In the rows, zero is written as 128.
The rows below fall into families. The same turns and mirrors carry the whole set onto itself and the rows of a family onto each other. For each named row, which other rows are in its family? Write them in the order they are listed.
These 36 rows form 9 families of 4 rows each.
k_751: [114 105 163 151 135 121 144 116  94 140 108 107 102 134]
k_202: [ 76 103 170 125 127 146  99 125 130 142 110 121 160 108]
k_229: [115 117 152 142 130 115 123 134  80 137 116 118 112 136]
k_557: [ 89 142 107 110 132 139 109 122 168 117 105 130 152 112]
k_959: [115 139 106 161 126 163 150 100 127 107 129 122 114 121]
k_887: [ 78  98 179 132 143 152 117 135 116 141 103 119 150 123]
k_713: [112 121 111 115 120 121  93 151 163 120 108 136 136 124]
k_533: [ 90 104 166 129 126 164 117 139 119 142  96 110 163 106]
k_466: [117 117 131 147 105 107 129 139  95 145 112 110 111 142]
k_826: [123 119 104 158 122 166 147 100 152 118 109 122 110 128]
k_655: [116 129 147 139 133 107 123 122  88 138 111 135  99 134]
k_3: [111 150 115 162 134 152 147  93 140 111 125 118 115 128]
k_879: [106 118 120 108 117 112 102 131 174 113 105 119 122 122]
k_218: [ 88 110 176 144 131 156 107 113 119 130 109 125 171 111]
k_611: [ 92  93 172 123 130 160 105 120 124 126 106 132 164 113]
k_658: [ 83  89 160 122 134 132 111 122 125 146 102 134 169 128]
k_277: [ 98 135 114 108 138 129  95 116 171 119 114 143 142 130]
k_546: [ 95 123 127 103 138 128 104 129 172 112 107 123 154 134]
k_12: [110 130 110 106 135 123 112 119 173 110 119 126 153 113]
k_597: [101 131  94 152 130 155 147 100 155 113 120 117 116 135]
k_76: [ 97  93 161 129 120 164 132 131 118 132 100 129 163  98]
k_798: [108 128 135 146 142 119 153 130  87 139 109 116 107 146]
k_122: [124 129 120 166 112 164 152 104 150 105 110 125 123 117]
k_978: [ 99 129 117  95 122 112  94 118 157 110 123 117 143 117]
k_900: [113 145 106 165 139 142 146 119 145 110 130 111 105 124]
k_844: [107 116 121 104 123 123 111 149 174 112 120 126 146 126]
k_871: [106 131 104 108 121 125  97 123 164 110 119 130 148 130]
k_253: [100 127 136 139 120 105 132 140  89 148  95 122 104 122]
k_153: [113 133 102 162 133 147 145  98 140 125 134 124  97 125]
k_722: [115 122 103 161 141 162 144  97 138 113 139 131 118 114]
k_724: [111 130 142 151 114 111 146 135  89 146 106 125 118 148]
k_505: [105 122 151 144 136 115 135 122  83 144 125 105 113 140]
k_6: [113 113 103 174 127 152 160 100 142 116 118 128 133 122]
k_802: [ 88  92 169 116 147 152 111 121 117 139 112 129 163 113]
k_674: [117 121 159 150 137 112 141 123  81 144 107 126 119 133]
k_183: [ 91  96 168 149 139 156 124 139 131 123 104 124 168 100]

Which other rows belong to the same family as k_802? k_3, k_277, k_505
Which other rows belong to the same family as k_153? k_202, k_12, k_674
Which other rows belong to the same family as k_6? k_879, k_253, k_183
Which other rows belong to the same family as k_826? k_533, k_844, k_724
Which other rows belong to the same family as k_76? k_713, k_466, k_122
Which other rows belong to the same family as k_655? k_218, k_978, k_722

The rows below fall into families. The same turns and mirrors carry the whole set onto itself and the rows of a family onto each other. For each named row, which other rows are in its family? Write them in the order they are listed.
These 32 rows form 4 families of 8 rows each.
k_245: [145 119 135 125 139 117 123  79]
k_51: [121  91 132 144 108 135 102 121]
k_947: [125 113 164 145 153 117 133 142]
k_421: [125  97 102 132 139 110 151 129]
k_779: [116 134 122 139 111 149 144 165]
k_574: [137 137  97 124  95 142 132 110]
k_749: [131  95  96 135 142 125 147 131]
k_932: [125 123 148 152 166 117 144 138]
k_834: [118 132 124 147 112 137 135 171]
k_70: [146 115 137 132 142 111 119  84]
k_806: [144 155 149 138 129 146 110 104]
k_567: [116 135 157 147 156 110 138 138]
k_332: [122  97 136 150 104 144 105 124]
k_416: [138 132 110 120  88 137 116 111]
k_672: [139 156 124 121 146 115 156 126]
k_435: [153 153 117 132 132 120 164 113]
k_516: [111  96 142 139 122 137  99 138]
k_768: [148 116 105 125  96 147 122 110]
k_873: [131 100 135 127 135 115 135  84]
k_898: [117  97 109 136 123 112 153 148]
k_117: [137 155 119 127 130 132 170 116]
k_746: [131 157 162 137 114 135 118 119]
k_247: [131 106 163 146 148 115 134 147]
k_842: [114 106  95 140 123 113 147 140]
k_706: [143 162 131 126 144 119 162 128]
k_500: [137 156 162 141 114 145 113 121]
k_283: [127 144 131 161 101 140 130 158]
k_926: [131 142  98 127 103 143 128 102]
k_370: [134 107 131 113 151 116 134  92]
k_86: [131 151 126 143 116 140 127 162]
k_415: [125  98 141 145 125 123  90 132]
k_836: [148 148 165 130 128 143 115 113]

Which other rows belong to the same family as k_873? k_932, k_416, k_435, k_516, k_842, k_86, k_836
Which other rows belong to the same family as k_283? k_806, k_567, k_768, k_898, k_117, k_370, k_415

The rows below fall into families. The same turns and mirrors carry the whole set onto itself and the rows of a family onto each other. For each named row, which other rows are in its family? Write them in the order they are listed.
These 40 rows form 8 families of 5 rows each.
k_346: [149 104 141 136 100 128 140 108 127 154  70 116 144 163 144 121 139  98
 152  98 133 126 116 144 124  56 133 141 158 159 141 107 127 110 150 153
 131]
k_379: [149  95 131 125  91 111 149 110 133 149  62 127 141 146 144 125 144  99
 145  96 131 132 125 139 133  62 146 153 145 150 132 110 140 115 152 143
 126]
k_93: [ 93 110 139 108 132 118 123 122 144 152  78  81 150 134 176 132 146 150
 155 149 128 143 122 121 137 107  95  95 118 165 117 109 152 121 142 161
 101]
k_878: [ 96 111 130  88 121 116 122 129 152 159  81  94 136 132 179 135 143 140
 158 161 142 137 116 121 140 115  84 110 123 156 108 106 154 116 147 161
 117]
k_656: [149  97 139 128 103 132 143 117 124 145  62 118 138 159 141 115 154  97
 152  93 135 131 121 136 129  55 139 146 148 147 149 116 138 111 138 149
 127]
k_343: [ 95 119 141  86 125 127 118 129 150 153 102  97 145 135 179 141 150 132
 144 165 142 149 126 114 129 106  82 102 107 150 115 109 135 116 134 156
 110]
k_383: [146 128  99 154 135 115  94 114 138 126 125 105  94 117 132 128 141 121
 106 144 170 123  97 138  95 109  87 150 107 148 121 127 139  86 128 133
 108]
k_121: [ 98  99 131  90 117 124 131 130 151 148  83  88 136 141 178 136 148 139
 149 152 130 133 128 128 137  96  75  96 123 146 117 113 163 119 139 163
 123]
k_703: [140 127 103 137 135 109  94 117 158 126 111 108 104 114 150 134 127 131
  93 148 156 130 102 131 101 105  77 148  96 154 133 125 123  87 125 147
 102]
k_903: [148 127  95 145 132 105 105 113 161 123 120 100  90 111 145 131 139 145
 105 152 161 123  97 136 114 116  96 147  99 145 133 131 143  81 134 139
 112]
k_937: [118 106 126 138 120 157 106 134 194 123 126  88  95 137 132 129 154  48
 131 149  95 138 115 137 134 106 119 115 137 154 159 145 120 123 147 105
 116]
k_808: [121  96 116 152 129 156  83 173 132 123 110 136 115 116 113 150 185 107
 161 120 128 154 153 155 110  89 137 123 151 155 116 134 153 135 168 136
 118]
k_441: [139 131  96 137 139 104 114 112 147 109 107  96  91  99 142 135 130 140
 103 153 157 133 102 145 104 117  94 144 101 150 125 127 140 103 138 148
  96]
k_359: [ 97 113 138 102 119 116 120 121 144 160  78  89 154 136 186 147 145 143
 148 156 131 139 103 116 147 105  84 102 121 151 116 116 141 123 133 153
 110]
k_585: [140 138  99 137 133 103 103 121 150 122 122 112  88 105 151 139 132 135
  96 143 162 138 105 133 103 115  87 144 102 151 127 143 129  98 124 141
 102]
k_895: [140 104 124 147 117 157  74 178 157 134 100 139 111 127 116 153 164  87
 144 118 123 159 155 152 111  96 134 147 168 154 111 134 153 127 165 118
 120]
k_811: [158  94 142 120  95 122 141  98 135 150  64 121 130 165 152 118 148  99
 146 104 133 140 107 133 123  71 139 149 152 147 148 116 132 101 146 155
 108]
k_776: [121 120 109 145 125 168  92 135 192 111 124  88  95 131 134 146 159  61
 117 140  96 130 106 140 130 113 101 113 118 141 148 138 121 106 143 102
 109]
k_640: [145 140  96 145 130 120 108 112 145 120 114 100  99 105 154 130 149 126
  90 148 162 132 100 128  98 103  85 147 105 140 131 126 146  97 121 152
 109]
k_85: [141  83 141 120 105 117 142  99 137 152  58 115 134 160 140 130 151  93
 155 102 132 124 117 143 125  66 145 142 154 156 143 109 145 110 166 145
 122]
k_545: [105 116 136 105 118 128 120 117 141 154  84  92 150 139 185 139 142 135
 138 164 128 144 126 113 139 100  85  94 122 171 116 107 140 119 137 162
 123]
k_267: [145 144  92 147 118 120  91 117 140 119 114 105  94 110 145 141 138 135
  87 159 157 132  95 139 107 104  85 147 107 154 129 124 141  98 127 145
 107]
k_867: [119 113 129 147 120 152  76 173 145 138  90 141 108 121 114 139 169  90
 163 107 122 152 160 151 122 100 128 137 166 150 105 134 150 140 164 128
 117]
k_649: [133 117 132 132 124 166  86 174 130 136 110 139 114 122 114 153 168  96
 153 118 132 155 158 154 120  87 126 133 161 153 108 119 144 134 167 130
 130]
k_105: [101 111 141 100 128 135 116 127 150 160  73  90 146 139 179 131 152 143
 141 159 144 144 130 121 132 103  86 103 123 154 115 109 141 129 122 169
 113]
k_719: [121 110 127 135 129 153  87 129 196 116 128  87  84 127 131 142 162  72
 137 149 100 130 105 138 135 115 126 113 126 146 164 140 113 114 154 111
 107]
k_353: [129 119 125 141 131 153  81 185 143 137  96 137 108 111 116 138 173  91
 154 126 133 164 151 153 114  83 134 146 167 146 118 126 147 140 155 131
 132]
k_943: [130 110 125 127 132 152  84 167 151 131  99 123 102 111 111 152 163 104
 169 111 130 149 153 163 113  92 142 138 166 149 103 136 151 143 159 120
 121]
k_329: [120 123 104 133 125 158  96 128 195 108 138  90  97 131 145 129 163  75
 134 144 105 135  99 149 127 110 125 115 128 138 163 147 106 126 159 127
 118]
k_829: [153 115 100 132 129 114  88 111 152 123 113  91  93 115 148 128 146 156
 101 145 166 129 102 147  98 112  81 146 113 151 123 141 137  94 139 147
 119]
k_977: [121 110 118 137 134 175  97 129 176 115 122  84  98 125 133 139 167  64
 116 156 100 138 102 140 130 113 115 117 139 143 164 156 119 117 139 110
 120]
k_908: [112 115 115 135 121 160 102 128 181 114 121  93  98 127 120 146 162  64
 122 137 102 127 108 144 140 101 120 117 126 143 163 148 112 112 153 100
 111]
k_116: [121 113 113 131 127 161 108 124 186  97 124  82  96 119 118 154 156  75
 140 150 101 130 110 151 129 112 117 115 128 135 159 151 121 120 148 104
 111]
k_481: [147  97 140 117  96 126 138 122 140 148  68 118 148 156 149 129 148  89
 156  89 124 143 111 131 129  61 138 161 156 148 142 105 134 115 161 147
 123]
k_321: [126 116 123 133 118 170  97 127 173 113 131  98  94 131 135 145 157  66
 123 152  98 137 106 143 130 108 113 118 142 141 176 150 108 111 145 113
 114]
k_367: [106 107 134 101 129 126 122 133 133 163  81 108 160 156 180 142 144 145
 150 147 135 142 118 114 136 101  85 111 114 155 114 114 145 107 132 156
 107]
k_366: [143  75 138 124 101 120 137 115 130 148  64 113 128 150 136 120 144  93
 152 103 135 131 115 157 119  59 135 146 156 157 147 108 135 125 157 165
 118]
k_9: [140 108 134 119 105 117 146 108 142 140  72 104 141 154 144 125 143 106
 162  84 133 133 120 147 128  53 152 142 151 158 138 114 140 112 156 145
 119]
k_386: [129 114 120 141 122 143  84 176 148 132 104 147  95 124 115 153 173  97
 164 114 132 142 160 153 112  90 146 131 155 152 109 123 160 131 172 131
 115]
k_140: [137 112 124 143 114 150  78 181 138 139  99 136 110 123 117 146 179 109
 159 130 131 153 160 140 122  80 132 142 158 150  98 117 171 135 161 126
 117]

Which other rows belong to the same family as k_321? k_346, k_545, k_267, k_649
Which other rows belong to the same family as k_105? k_656, k_640, k_353, k_977
Which other rows belong to the same family as k_481? k_703, k_895, k_776, k_367
Which other rows belong to the same family as k_366? k_121, k_808, k_329, k_829
Which other rows belong to the same family as k_9? k_93, k_441, k_943, k_116

The rows below fall into families. The same turns and mirrors carry the whole set onto itself and the rows of a family onto each other. For each named row, which other rows are in its family? Write them in the order they are listed.
These 20 rows form 4 families of 5 rows each.
k_632: [111 122 134  97 127 161 113 131 122 135 164]
k_922: [116 131 126  98 136 164 106 133 128 127 158]
k_881: [132 173 142 137 122 136 130 138 159 154 144]
k_228: [129 121 162 134 144 118 156 169 160 127 116]
k_475: [117 127 128  98 124 167 115 133 127 129 168]
k_24: [126 124 126 102 124 163 110 130 132 131 161]
k_53: [131 172 138 131 124 140 142 133 158 160 140]
k_264: [138 123 118  88 123 107 137 108 112 115 132]
k_96: [126 121 112  92 124 102 139 108 109 114 129]
k_238: [134 135 136 141 149 129 158 148  88 103 115]
k_757: [120 175 132 139 122 137 133 137 150 159 137]
k_453: [118 118 159 134 145 122 162 167 158 132 115]
k_534: [120 115 172 138 139 121 153 162 150 135 113]
k_210: [122 177 142 133 126 134 131 137 152 158 137]
k_609: [140 135 144 141 142 127 163 143  89 102 118]
k_614: [140 131 130 151 142 124 161 148  96 100 120]
k_215: [148 133 140 141 145 128 158 143  97  95 117]
k_365: [131 126 123  84 115 105 144 113 110 108 134]
k_636: [113 120 167 130 137 117 164 164 156 131 118]
k_249: [123 128 116  90 120 107 150 105 112 116 128]

Which other rows belong to the same family as k_609? k_475, k_96, k_453, k_210
Which other rows belong to the same family as k_757? k_632, k_238, k_636, k_249
Which other rows belong to the same family as k_614? k_922, k_53, k_534, k_365

The rows below fall into families. The same turns and mirrors carry the whole set onto itself and the rows of a family onto each other. For each named row, which other rows are in its family? Write them in the order they are listed.
These 30 rows form 5 families of 6 rows each.
k_427: [128 138  76 147 144 177 138 227  96 102 176 175 135 135 113 141 125 146
 129  92 135 147 150 119 172 122 143 135 119 119  99 118]
k_837: [115  96 129 164 134 130 159 167 130  82 169 147 148 156 139 132 149 112
 133  76 135 146 136 163 188 132 128 126 139 120 161  82]
k_501: [102 110 118 143 127 130 138 190 109 113 156 141 134 159 124 157 100 116
 132 136 139 134 126 157 136 133 120 149 128 153 136 131]
k_156: [126 126  82 164 152 180 134 210  96  94 172 184 150 146 126 143 123 151
 135  88 124 157 137 120 173 130 137 134 120 125 110 110]
k_617: [132 117  92 134 133 136 140 142  96  62 147 111  76 132 149 157 138 107
 137  53 163 129 191 119 162 131 125  99 120 134 142 104]
k_250: [ 94 106 110 164  94 136 146 164  80 118 173 119 127 149 119 125 112 152
 127  98 150 138 190 101 113 148  90 116 169 123 124  99]
k_971: [ 98 111  88 153  99 139 150 162  77 102 161 115 119 153 131 132 117 144
 143  97 148 129 195  84 115 141  87 113 169 122 130  90]
k_927: [ 99 114 118 160 105 124 140 157  94 102 155 122 125 156 116 136 133 149
 141 101 154 132 204  94 110 140  90 110 167 126 131 104]
k_285: [103 116 113 144 133 136 131 180 101 115 170 125 122 153 134 159  77 118
 130 113 145 130 136 146 134 135 141 144 137 159 140 143]
k_766: [130 130 102 140 137 124 144 143  90  71 142 126  82 130 136 140 156 123
 133  60 151 132 201 115 158 116 129  87 111 126 147 102]
k_124: [113 124 103 101 103 160 169 174  74  84 165 144 125 135  93 131 141 117
 138  81 121 130 176  92 125 168 110 102  97  92 115 104]
k_593: [116 130  78 161 153 172 132 225  95  88 170 176 152 138 107 138 129 144
 129  83 136 148 149 130 168 143 139 132 130 138  95 111]
k_227: [119 147 113 114 110 165 152 167  73 105 162 144 130 130  82 118 152 116
 143  70 128 137 169 110 138 177 114 108 113  81 105 111]
k_670: [135 126  95 151 128 131 140 147  99  62 159 111  77 133 157 135 133 131
 136  55 145 142 189 119 161 117 130  92 118 134 145 102]
k_282: [102 110 108 134 125 122 147 176 110 106 166 116 132 168 133 157  95 124
 129 132 150 138 124 147 131 141 121 148 126 132 135 146]
k_767: [116  93 121 165 145 150 161 155 117  85 167 142 145 143 130 127 148 124
 148  61 139 142 125 165 186 137 126 120 123 105 165  88]
k_906: [122 119  92 128 131 139 149 146  95  64 148 114  72 129 152 141 133 117
 144  64 142 134 185  99 155 124 128  85 109 123 141  95]
k_164: [120 145 116 118 117 158 163 171  77  86 169 159 132 128  88 121 141 100
 146  75 134 132 169  94 128 170 116 100  95  90 115 111]
k_999: [127 132 116 107 113 164 155 172  77  88 173 157 125 127  91 123 131 121
 135  79 121 136 177 109 136 171 116 101  77  98 115 126]
k_212: [121 144 124 111 106 162 143 171  71  92 152 151 124 138  79 129 150 120
 137  84 130 128 185 101 124 158 110 109  92 101 113 115]
k_55: [127 129 100 128 143 120 145 140  96  82 143 109  75 123 147 145 139 115
 137  54 155 130 181 125 164 139 133  93 114 113 139 117]
k_606: [116  97 117 152 143 141 159 160 115  82 178 138 148 153 144 118 149 121
 138  76 143 151 142 156 203 136 123 116 142  95 164  86]
k_271: [115  93 117 157 143 148 159 152 106  76 171 144 153 159 149 137 144 125
 126  75 131 159 120 159 188 142 122 125 131 108 159  92]
k_295: [116  97 125 152 131 136 160 148 124  82 188 138 146 154 129 132 133 110
 140  53 136 143 134 167 185 146 143 125 130 109 162  99]
k_375: [ 98 109  99 159 106 143 151 177  82 115 162 111 125 139 115 137 126 152
 149 103 157 141 198  94 105 146 105 118 175 129 138 101]
k_335: [100 100 107 146 141 134 143 176 101 103 159 135 134 161 141 169  96 135
 126 127 137 149 113 143 133 140 129 141 121 146 132 143]
k_705: [105 125  94 163 114 135 140 165  98 117 157 108 115 145 125 135 122 156
 148  99 157 134 200  93 118 156 103 123 180 124 118 113]
k_823: [134 135  87 155 146 159 139 233 102  96 165 188 150 137 113 138 133 133
 138  87 122 141 156 137 177 123 139 135 116 134 116 107]
k_467: [122 133  76 164 144 168 137 219  86 102 187 176 160 140 105 126 118 139
 143  75 129 144 164 130 174 143 148 138 130 130 115 111]
k_761: [107 122 108 146 140 128 145 170 110 109 159 130 134 156 146 164  97 120
 123 119 142 131 121 148 119 140 121 144 137 155 144 146]

Which other rows belong to the same family as k_766? k_837, k_501, k_927, k_212, k_823
Which other rows belong to the same family as k_271? k_156, k_971, k_124, k_906, k_335
Which other rows belong to the same family as k_282? k_427, k_250, k_670, k_999, k_606
Which other rows belong to the same family as k_55? k_285, k_227, k_295, k_705, k_467

